In the data rows, zero lies at 7.5, halfway between 7 and 8.
Each row has a hidden score. How much does it go up from the first row of each pair to the second? 20 means little or no change, 40 a big rise and 0 a big fall. The score is a weighted sum of the row's numbers plus the product of two more (or one squared), each taken from its middle value.
4/8/4/11/8/8/7/3/9/5/12/7/4/3/11/7/5/7/9/7
12/10/10/10/7/8/6/11/7/9/3/3/6/8/9/8/10/6/5/10 ~ 24
7/3/8/0/10/7/6/12/7/7/4/3/14/10/2/9/11/7/8/7
6/5/7/5/4/9/7/11/4/7/4/7/13/13/8/12/11/6/6/8 ~ 22
8/13/11/9/9/8/7/4/5/7/4/12/5/8/5/8/1/10/11/9
10/5/7/8/6/9/7/11/4/9/2/8/5/11/10/8/6/4/4/13 ~ 18
8/9/5/14/10/6/7/5/8/7/11/5/3/10/5/6/4/7/6/8
10/12/9/12/4/6/11/5/10/7/12/9/6/10/10/11/8/8/6/8 ~ 28
5/9/7/8/8/6/7/4/9/6/12/9/2/7/8/5/7/13/6/1
10/6/4/14/3/8/10/10/9/10/7/9/7/9/14/8/11/9/3/9 ~ 27
7/6/8/7/4/10/7/6/9/7/12/8/7/6/12/12/8/8/6/8
8/10/4/15/9/9/7/4/10/6/13/9/1/12/7/9/2/10/7/3 ~ 16
4/3/3/5/3/7/10/8/10/9/8/9/11/8/9/11/10/7/5/10
5/8/7/4/11/9/7/6/5/4/9/11/8/8/6/5/6/4/12/12 ~ 18
6/9/4/9/8/8/6/4/4/8/4/11/8/3/5/7/7/7/9/8
7/12/8/8/9/7/6/5/6/5/10/12/10/5/5/6/9/6/10/8 ~ 23
7/13/14/3/8/7/5/4/11/5/13/8/10/6/4/6/10/4/8/7
8/8/10/5/10/6/8/9/7/7/8/11/10/12/4/4/4/6/11/9 ~ 28
5/9/7/7/8/9/8/3/3/8/5/11/7/11/5/10/3/0/11/14
9/4/2/13/8/9/8/12/8/9/7/9/7/10/8/8/11/8/6/8 ~ 19
10/8/8/9/5/7/7/12/8/9/4/3/9/11/9/10/8/3/9/15
3/5/4/5/9/4/9/3/5/8/5/11/8/8/4/8/8/6/11/9 ~ 23
5/10/8/6/7/9/7/3/5/8/5/8/5/5/10/7/7/7/9/8
7/3/2/12/11/9/6/11/10/6/12/6/7/7/4/6/10/7/9/8 ~ 25
7/13/7/11/8/5/9/2/7/8/9/13/7/3/8/7/6/11/9/3
7/6/5/7/11/2/9/7/5/6/8/10/12/3/3/2/11/8/9/7 ~ 30
11/8/8/11/5/7/6/11/9/7/11/7/6/8/11/7/4/2/6/11
7/14/8/12/7/1/8/1/10/7/10/6/7/1/9/6/7/6/10/9 ~ 13
7/8/8/8/10/8/8/5/11/7/12/7/4/6/6/5/7/9/7/6
8/10/6/13/3/8/8/7/8/8/9/11/8/4/10/10/10/2/7/13 ~ 26
13/10/14/9/10/10/7/13/4/9/3/5/4/6/10/5/7/12/6/7
7/2/3/8/6/8/9/11/9/5/11/4/10/4/9/7/11/6/7/9 ~ 18
8/5/11/4/4/9/5/11/5/6/6/4/8/8/10/9/11/11/5/5
5/8/6/5/9/6/6/4/8/8/8/13/8/7/5/7/2/7/13/9 ~ 15
5/7/4/9/7/7/10/2/8/6/11/7/3/10/4/12/1/8/10/6
6/5/6/4/12/6/8/8/11/5/12/6/9/8/5/2/10/11/9/4 ~ 24
8/4/6/7/10/9/7/11/6/7/5/4/11/8/7/4/12/6/8/9
8/4/5/7/4/8/7/11/5/9/4/9/9/3/14/6/11/9/6/6 ~ 29
7/9/7/8/11/7/7/5/4/8/4/11/7/1/9/1/7/6/7/7
9/7/11/7/5/9/6/10/10/6/11/2/7/7/12/8/9/8/5/9 ~ 16
8/3/7/4/9/10/8/12/4/9/3/6/8/7/7/5/10/0/6/14
9/7/4/13/11/5/15/6/7/9/5/3/3/7/5/5/4/12/10/5 ~ 21
7/14/8/10/6/6/5/1/11/6/12/11/7/7/7/10/7/10/8/6
11/11/12/10/4/9/11/9/6/10/3/6/7/8/11/9/5/7/6/10 ~ 30
7/5/6/7/3/9/6/9/8/9/5/4/10/9/12/11/11/9/5/6
5/4/3/6/11/8/8/7/8/6/11/8/10/4/9/0/5/2/11/12 ~ 29
5/9/6/8/9/8/6/3/3/8/5/10/2/12/10/7/6/8/8/7
5/4/1/9/3/5/7/7/11/6/12/10/14/11/9/12/3/2/10/8 ~ 35
10/9/7/12/11/5/6/8/10/7/8/1/7/7/4/6/10/2/8/11
6/5/2/11/10/8/9/6/10/8/9/4/5/3/5/2/2/10/9/6 ~ 26
9/5/8/6/9/8/8/12/6/10/3/6/5/7/9/2/10/10/5/5
8/6/8/5/12/8/6/11/7/8/5/2/10/7/4/1/10/7/7/8 ~ 17
8/10/7/10/11/7/8/5/7/9/5/6/3/7/8/6/7/9/8/4
9/9/9/9/3/8/10/8/3/9/5/10/3/4/14/11/8/6/5/10 ~ 28
6/6/6/9/3/9/9/6/8/7/8/3/3/11/11/12/3/13/6/5
8/9/7/11/12/7/6/8/7/8/8/11/2/9/7/4/6/10/6/7 ~ 20
11/9/6/14/12/9/10/11/5/9/3/9/7/5/8/1/2/6/10/12
9/12/9/12/10/7/6/5/10/7/8/3/7/8/4/6/0/0/11/13 ~ 5
9/8/9/8/11/7/7/7/4/8/5/9/7/10/6/4/9/9/7/7
4/11/10/3/5/7/8/1/7/7/9/15/10/5/9/10/9/5/10/8 ~ 18
9/5/4/10/10/6/5/11/11/5/12/5/14/8/5/3/7/4/7/9
5/8/8/5/8/6/10/3/9/7/12/9/4/1/8/5/6/12/6/2 ~ 16
7/2/7/4/8/8/8/12/11/7/11/7/9/9/6/6/5/8/9/5
8/4/5/9/8/9/9/11/12/7/11/5/8/10/6/8/6/8/9/8 ~ 14
6/5/7/6/11/8/6/8/8/8/7/11/6/9/5/6/5/11/10/5
8/9/10/7/11/8/9/6/9/6/12/7/1/7/7/5/5/8/8/7 ~ 17
8/4/9/3/8/9/6/12/4/9/3/9/9/7/7/7/10/7/6/9
9/11/9/12/10/7/8/5/10/6/13/7/3/1/5/4/7/11/7/3 ~ 18
5/8/12/1/10/7/10/5/7/7/4/7/10/8/2/7/5/6/10/6
7/2/4/6/11/7/11/10/9/7/9/8/11/14/3/7/12/12/8/2 ~ 25
4/9/11/2/7/7/7/2/5/5/10/12/8/5/3/11/8/8/10/7
8/7/4/11/12/7/10/9/6/8/3/4/9/12/4/4/10/7/9/7 ~ 13
8/11/5/14/4/9/9/6/6/9/7/13/4/11/10/13/2/8/8/8
9/5/3/11/7/7/10/11/5/8/3/8/12/12/11/4/13/6/7/8 ~ 27
5/5/2/7/10/5/5/6/11/7/12/9/9/8/6/5/10/10/9/3
5/12/7/6/7/10/8/1/10/5/13/10/8/7/5/10/4/0/9/15 ~ 28
8/10/9/9/11/7/6/7/7/4/9/5/12/4/4/5/10/6/11/9
8/6/8/4/12/8/8/10/8/8/8/9/9/7/6/3/10/6/9/8 ~ 20
8/6/8/6/7/5/7/11/9/4/12/6/11/8/9/8/12/11/7/4
10/7/10/9/9/8/8/12/5/10/3/8/5/13/8/6/10/8/5/8 ~ 13
3/9/5/4/5/8/5/2/7/7/7/15/13/9/5/10/7/7/10/7
8/7/12/2/3/9/7/10/11/6/12/7/15/3/9/9/11/12/5/2 ~ 33
11/7/7/12/11/7/9/11/10/7/11/5/5/9/8/5/4/5/6/10
9/14/13/6/9/3/9/2/11/4/13/8/6/7/5/9/8/11/9/2 ~ 20
6/3/5/4/4/7/8/8/6/6/10/10/9/10/11/12/10/10/7/7
3/11/8/4/5/9/7/2/8/4/12/9/13/4/9/6/1/13/15/6 ~ 19
10/7/4/15/5/9/5/12/4/8/5/7/5/11/11/9/8/7/5/10
6/5/6/6/11/6/5/8/5/7/7/11/10/4/3/4/9/9/9/5 ~ 26
5/4/2/9/11/7/7/6/7/9/4/6/5/8/5/4/8/7/8/8
5/5/2/10/10/8/6/7/7/6/9/5/5/11/4/7/6/7/8/9 ~ 21
8/12/14/3/4/8/6/6/6/10/4/8/11/10/6/13/9/7/9/8
11/9/10/10/11/5/10/10/5/8/6/9/5/8/5/4/4/8/7/6 ~ 32
6/2/2/7/11/7/7/10/8/6/11/8/6/8/8/3/10/8/8/8
8/12/14/6/9/9/10/3/11/6/12/9/2/7/6/7/6/10/8/6 ~ 18
9/11/5/12/10/9/6/5/10/7/11/10/7/5/7/5/0/4/12/14
10/9/10/9/3/9/7/10/4/9/4/7/7/7/13/10/4/9/5/6 ~ 30
12/9/13/9/10/8/9/11/6/10/6/10/4/9/8/6/7/4/5/14
6/7/6/8/4/4/7/5/7/8/6/3/9/10/10/11/9/6/6/9 ~ 7
8/10/9/9/2/5/7/7/4/8/5/11/8/3/12/8/9/9/6/7
8/4/7/6/6/8/7/12/8/7/7/1/14/5/9/7/12/5/8/9 ~ 14
7/3/8/2/10/8/7/12/11/5/11/2/11/8/6/7/6/9/11/10
7/9/13/2/10/8/7/6/7/7/5/5/6/8/7/5/7/6/9/8 ~ 13
6/7/6/6/11/9/9/7/8/8/8/12/7/11/7/5/8/10/9/5
6/5/10/0/13/6/7/9/9/5/11/3/8/8/4/4/9/2/9/11 ~ 27
4/2/5/2/12/8/8/9/6/8/6/11/9/11/5/6/10/6/9/8
6/9/9/5/8/7/6/4/6/5/10/6/6/7/7/7/1/12/11/5 ~ 22
10/6/11/4/8/4/8/10/9/7/11/4/9/9/6/10/10/7/7/9
11/8/12/7/10/8/5/11/9/8/7/9/9/8/8/4/11/9/7/6 ~ 14
8/9/7/11/3/8/7/6/9/6/11/8/4/10/11/11/8/11/5/6
9/10/13/6/12/5/8/6/4/7/4/7/3/4/6/5/6/7/8/9 ~ 23
7/9/4/14/10/9/7/4/5/9/5/11/3/10/6/9/6/8/8/6
7/9/7/8/2/8/8/7/4/7/6/13/10/12/10/13/3/4/7/10 ~ 32
8/7/6/10/2/8/6/8/7/9/6/13/9/9/12/12/5/8/7/8
7/9/3/14/4/9/8/6/8/9/7/9/5/6/11/10/7/8/4/10 ~ 8
6/8/12/0/10/6/9/6/7/7/8/14/12/8/5/4/10/8/11/6
5/8/7/6/10/9/6/6/4/6/5/9/12/6/4/4/10/8/11/5 ~ 10
11/9/11/9/10/9/11/11/7/11/3/3/4/10/10/6/4/3/8/9
9/8/12/5/11/7/5/10/12/6/12/6/12/7/4/3/7/6/10/8 ~ 29
11/7/6/12/8/8/11/11/6/6/6/3/9/5/7/6/11/7/6/9
5/8/6/7/9/10/5/5/10/4/13/8/11/9/2/8/9/6/10/6 ~ 9
10/11/13/6/12/6/11/7/4/9/4/9/3/11/7/4/1/4/9/10
11/11/9/13/2/6/10/6/6/10/3/5/6/11/15/7/7/7/4/8 ~ 17
7/3/6/4/11/8/5/10/5/8/5/9/13/12/0/5/10/8/10/6
10/7/8/10/5/8/8/11/6/9/2/5/8/10/6/12/10/7/5/11 ~ 15
7/4/6/7/5/6/6/11/9/8/5/3/11/6/9/8/13/9/6/5
8/5/3/13/12/8/8/9/5/7/4/8/4/7/5/3/8/9/7/6 ~ 25
7/4/1/10/11/6/7/9/7/4/10/9/12/0/5/0/11/5/10/9
7/5/5/11/6/7/5/12/10/6/12/6/9/7/8/10/12/10/6/5 ~ 11
9/8/9/8/11/6/9/10/9/7/8/1/8/12/9/3/5/2/10/9
6/1/5/2/8/9/8/12/5/5/7/6/14/5/7/5/12/8/7/7 ~ 30
9/5/6/9/9/9/6/12/8/5/10/2/8/11/10/5/4/6/9/4
9/2/2/12/6/4/8/11/8/8/11/6/3/12/10/11/5/13/4/5 ~ 24
6/2/3/7/5/8/6/11/7/6/6/2/10/6/9/7/11/7/6/9
9/4/4/12/6/6/12/9/6/9/6/10/4/6/13/6/9/8/4/8 ~ 29
4/5/5/7/10/8/11/4/10/8/10/11/5/7/4/8/8/12/7/3
10/6/8/9/8/9/6/12/7/9/4/2/8/12/9/8/11/7/6/9 ~ 17
8/6/13/0/4/8/6/10/6/5/8/3/11/10/13/10/11/6/6/10
9/3/4/10/10/8/8/12/8/9/5/2/8/11/7/7/11/8/6/7 ~ 12
6/7/5/7/11/8/6/6/10/5/13/8/9/10/2/7/9/7/9/8
7/9/6/10/2/7/6/6/7/7/5/4/11/7/12/10/6/1/9/10 ~ 19
8/6/6/8/11/5/11/5/5/9/3/7/3/3/8/4/6/8/8/8
6/13/10/7/6/7/7/1/10/7/11/6/5/3/10/7/6/6/7/8 ~ 11
7/4/2/10/3/9/6/10/6/9/3/7/11/9/8/11/10/6/8/9
8/6/6/8/3/8/6/9/6/9/3/6/9/8/14/9/10/7/6/9 ~ 19
7/14/13/5/6/7/7/2/6/10/5/13/4/9/7/11/6/8/8/5
8/14/8/14/6/6/11/1/10/6/12/10/4/5/6/10/6/10/7/5 ~ 27
10/6/7/8/9/8/7/13/7/10/3/4/6/6/7/5/10/9/4/7
8/8/11/5/11/8/11/6/4/8/4/9/4/8/3/5/8/2/6/10 ~ 26
5/9/12/2/4/5/7/5/9/6/12/8/8/10/8/12/9/10/7/5
9/7/6/6/11/6/6/10/7/8/4/4/10/2/9/0/11/10/9/3 ~ 25
7/8/2/15/4/6/7/6/7/9/7/12/4/10/12/12/9/12/5/3
8/11/13/5/3/7/7/6/10/6/12/10/9/5/8/12/3/8/9/6 ~ 21
5/5/5/8/4/5/12/4/10/7/10/5/6/6/13/9/8/13/4/6
7/3/5/5/7/8/7/12/7/8/3/5/13/7/10/5/13/11/7/4 ~ 27
11/10/11/8/11/7/8/7/5/7/6/7/4/12/5/5/7/12/7/4
6/8/6/7/12/6/7/7/11/5/12/7/10/6/3/4/10/7/10/5 ~ 14
8/5/6/10/10/5/8/11/7/11/3/3/3/6/6/5/8/12/4/6
9/4/6/6/10/8/8/11/7/8/6/9/11/11/5/5/9/1/7/13 ~ 29
9/7/10/8/4/9/7/10/5/7/9/7/3/8/14/9/2/13/6/4
4/10/4/9/7/7/6/2/10/5/13/13/11/2/7/8/8/7/10/6 ~ 12
5/7/6/3/4/9/6/7/4/7/4/11/13/2/9/8/6/10/8/3
5/6/5/6/10/10/7/5/9/6/12/10/4/4/8/4/6/3/8/12 ~ 4
9/6/9/5/12/7/7/10/8/10/3/4/7/3/7/2/9/11/8/5
11/11/12/10/3/9/8/8/7/6/10/3/6/13/12/12/8/7/5/9 ~ 21
3/10/7/4/7/9/10/1/6/8/5/8/11/3/5/9/9/5/10/8
11/12/9/13/11/8/7/8/6/9/4/4/2/5/6/5/7/8/7/8 ~ 20
7/2/9/1/7/6/7/11/6/9/3/4/10/5/9/6/11/6/6/10
7/4/3/10/4/9/7/10/6/8/3/5/10/9/11/11/13/10/6/4 ~ 25
6/2/1/7/9/9/7/13/7/8/3/4/11/4/8/4/12/8/7/6
10/5/12/4/6/8/10/10/10/8/11/5/4/11/11/8/9/8/5/8 ~ 24
9/11/9/9/11/8/6/8/10/7/9/11/10/6/4/3/10/11/10/3
9/8/8/8/12/9/7/10/9/5/11/5/7/11/8/3/9/9/8/5 ~ 14
7/8/10/5/2/7/7/7/7/5/9/13/11/6/11/11/9/6/7/8
7/8/13/2/2/7/7/7/6/8/5/5/11/11/11/11/10/7/5/9 ~ 16
8/6/8/8/2/9/7/9/6/10/3/6/4/10/13/12/9/7/5/10
9/4/8/4/11/5/9/11/4/9/3/6/8/9/7/4/10/12/7/2 ~ 35
7/10/9/8/9/5/9/3/6/9/5/6/3/5/11/3/6/0/7/10
10/8/8/9/12/9/7/9/5/8/7/10/7/12/4/6/10/10/8/5 ~ 28
6/6/8/6/3/5/10/5/10/7/12/7/6/6/11/11/8/12/5/3
9/7/5/12/3/6/12/8/10/8/7/9/8/11/11/13/9/6/5/15 ~ 18
5/6/5/5/11/8/5/7/11/5/12/8/12/5/1/5/11/12/8/5
8/8/9/5/12/7/7/8/6/8/4/6/12/9/1/6/11/8/9/6 ~ 21
6/13/12/5/7/9/9/1/7/6/10/7/7/2/8/8/0/7/12/8
9/6/9/8/4/8/7/10/9/9/7/9/6/6/12/10/5/8/4/8 ~ 23
12/10/7/14/4/6/6/9/7/10/4/3/6/11/11/14/5/6/6/8
5/2/1/7/11/8/6/11/5/8/3/7/12/8/3/6/11/5/8/6 ~ 20
11/8/10/6/10/8/9/12/8/8/3/4/11/9/6/6/12/8/8/7
4/3/2/6/11/8/5/8/10/9/8/11/9/5/4/4/10/7/9/8 ~ 10
10/5/6/11/8/8/8/12/11/6/10/5/6/13/10/7/4/8/10/12
9/5/8/10/10/9/7/11/10/7/11/7/5/10/4/5/8/10/5/6 ~ 22
5/5/0/11/3/8/11/5/9/5/12/9/9/5/8/12/9/8/7/7
8/10/14/6/4/7/7/6/9/7/11/10/7/12/8/13/8/6/7/9 ~ 22
7/2/5/6/8/10/4/13/6/8/4/2/11/8/4/6/11/7/7/10
9/6/10/8/9/10/5/12/11/8/10/1/4/6/10/4/9/12/4/3 ~ 17
4/3/2/7/3/8/6/7/5/8/4/11/12/7/12/11/12/7/6/7
7/14/8/11/6/7/6/1/8/8/8/13/6/2/7/10/0/8/11/9 ~ 17
8/6/4/11/3/8/7/8/5/9/5/3/6/5/10/13/8/7/4/8
3/4/5/2/11/9/8/6/11/8/9/10/12/4/6/4/10/11/9/2 ~ 20
6/4/3/10/3/8/9/7/7/7/8/2/2/7/15/9/8/12/3/4
11/8/14/4/6/9/6/12/11/6/11/3/9/8/9/8/10/9/6/5 ~ 25
11/6/9/6/10/9/7/13/9/6/11/6/6/7/3/6/3/1/7/11
7/6/8/6/3/4/7/6/6/5/11/8/12/11/8/13/10/6/7/8 ~ 26
7/5/3/12/2/5/7/8/4/7/6/4/6/7/12/13/10/10/4/6
9/12/10/7/11/9/6/7/5/8/4/12/8/8/8/5/9/9/10/5 ~ 18
4/4/2/6/3/7/10/6/9/7/8/13/14/8/10/12/11/6/7/8
8/7/11/4/12/4/7/8/4/8/3/8/7/9/5/5/9/10/8/6 ~ 20
9/8/11/5/4/9/7/10/10/7/12/7/10/7/12/10/12/11/4/4
9/10/10/9/2/6/7/7/7/10/6/11/3/9/10/14/7/8/3/8 ~ 15
5/10/6/7/7/7/7/3/6/7/8/15/11/6/4/8/8/9/9/3
6/2/5/4/9/8/6/12/6/5/6/1/12/6/10/3/13/6/8/8 ~ 14
11/12/13/10/4/9/6/5/6/9/5/4/3/7/13/11/5/1/4/12
7/7/6/7/11/8/7/7/9/8/7/11/7/5/7/2/9/6/9/9 ~ 24
